[[128 125 101 131 128 104]
 [129 127 104 125 125 124]
 [128 127 102 132 128 101]
 [125 126 101 131 127 103]
 [129 131 157 124 128 155]
 [128 124  98 128 126 115]
 [129 130 155 125 128 151]
 [129 130 153 124 128 152]
 [127 126 100 132 129 101]
 [129 130 154 124 128 154]
 [128 128 117 132 131 106]]
->
[[129 127 104 125 125 124]
 [125 126 101 131 127 103]
 [128 124  98 128 126 115]
 [129 130 153 124 128 152]
 [129 130 154 124 128 154]]

[[107 104 149 151]
 [140 144 118 115]
 [126 110 125 134]]
->
[[140 144 118 115]]

[[116 118 118 128 120 134 117 139 148 138 121 137 127 140 139]
 [124 143 118 129 126 145 128 139 146 138 121 133 133 140 139]
 [127 146 133 122 124 145 143 131 138 130 121 140 147 136 121]
 [139 150 139 126 134 136 147 121 121 124 130 126 146 121 125]]
->
[[124 143 118 129 126 145 128 139 146 138 121 133 133 140 139]
 [139 150 139 126 134 136 147 121 121 124 130 126 146 121 125]]

[[124 128 133 138 145 126 136 150 123 144 115]
 [117 134 129 136 148 122 118 131 134 130 156]
 [121 130 132 139 144 124 134 148 125 145 115]
 [117 134 129 136 148 122 118 131 134 130 156]
 [119 137 139 139 144 120 133 144 125 144 114]
 [123 129 127 134 134 123 122 130 133 130 140]]
->
[[117 134 129 136 148 122 118 131 134 130 156]
 [117 134 129 136 148 122 118 131 134 130 156]
 [123 129 127 134 134 123 122 130 133 130 140]]

[[114 122 105]
 [100 116 133]
 [143 139 151]
 [113 106 116]]
->
[[100 116 133]
 [113 106 116]]

[[125 130 118 143 109 144 134 139 121 128 143]
 [141 133 146 120 153 120 131 125 143 136 120]
 [126 137 121 143 119 146 139 136 128 132 135]]
->
[[141 133 146 120 153 120 131 125 143 136 120]]

[[142 148 133 121 139 142 140 142 114 107]
 [137 143 130 118 148 144 135 129 119 115]]
->
[[137 143 130 118 148 144 135 129 119 115]]
---
[[116 147 111 110 116 106 147 151]
 [125 128 139 116 111 122 154 145]
 [120 148 113 111 108 106 143 143]
 [110 142 114 106 113 109 141 145]
 [142 109 152 142 151 140 108 112]]
->
[[125 128 139 116 111 122 154 145]
 [110 142 114 106 113 109 141 145]]

[[145 125 104 129 123]
 [130 130 128 130 134]
 [120 128 130 123 122]
 [124 127 141 133 126]
 [128 130 143 120 125]
 [133 116 118 138 127]
 [116 132 124 129 129]
 [114 114 125 126 127]
 [109 139 104 127 128]
 [130 124 144 131 123]
 [135 131 144 126 126]]
->
[[130 130 128 130 134]
 [124 127 141 133 126]
 [133 116 118 138 127]
 [114 114 125 126 127]
 [130 124 144 131 123]]

[[109 104 110 149 114 105 110 110 147 148]
 [134 131 130 123 137 130 126 131 132 129]
 [147 150 145 108 141 148 145 144 111 110]
 [143 149 144 110 138 149 147 144 107 108]]
->
[[134 131 130 123 137 130 126 131 132 129]
 [143 149 144 110 138 149 147 144 107 108]]

[[146 129 154 101 153 121 152 153 103 103 149 127 101 123]
 [107 120 112 148 128 136 126 123 143 147 109 143 146 141]
 [105 143 140 155 129 117 126 129 112 146 139 140 154 117]]
->
[[107 120 112 148 128 136 126 123 143 147 109 143 146 141]]

[[144 157 138]
 [144 152 144]
 [136 141 134]
 [133 136 133]]
->
[[144 152 144]
 [133 136 133]]

[[126 124 120 127 118 130 148 113 121 116]
 [119 122 132 107 132 121 135 154 118 138]
 [120 117 120 124 121 144 143 124 124 113]
 [133 127 135 119 119 114 152 128 141 139]
 [136 130 121 140 118 121 129 123 128 123]
 [113 146 135 142 137 125 115 115 112 125]
 [120 128 118 140 121 139 127 127 117 110]
 [118 144 131 146 128 150 122 124 136 116]
 [118 142 127 115 125 122 147 147 115 130]]
->
[[119 122 132 107 132 121 135 154 118 138]
 [133 127 135 119 119 114 152 128 141 139]
 [113 146 135 142 137 125 115 115 112 125]
 [118 144 131 146 128 150 122 124 136 116]]

[[131 135 133 132 119 124 119 157]
 [136 135 133 132 119 134 119 116]
 [136 139 133 133 119 134 119 128]
 [136 135 133 120 119 134 119 115]
 [136 124 132 121 138 134 119 121]
 [127 135 133 132 126 118 135 129]
 [136 135 133 132 119 134 119 125]
 [136 122 131 122 136 134 119 121]
 [136 135 133 132 119 134 119 124]
 [136 135 133 132 119 134 119 124]
 [136 135 133 132 119 134 119 124]]
->
[[136 135 133 132 119 134 119 116]
 [136 135 133 120 119 134 119 115]
 [127 135 133 132 126 118 135 129]
 [136 122 131 122 136 134 119 121]
 [136 135 133 132 119 134 119 124]]

[[149 136 130 128 128 128 129 128 128 128 127]
 [128 129 131 141 154 154 144 133 128 128 128]
 [149 157 149 136 130 128 127 128 128 128 127]
 [128 129 134 146 155 151 138 130 128 128 128]]
->
[[128 129 131 141 154 154 144 133 128 128 128]
 [128 129 134 146 155 151 138 130 128 128 128]]
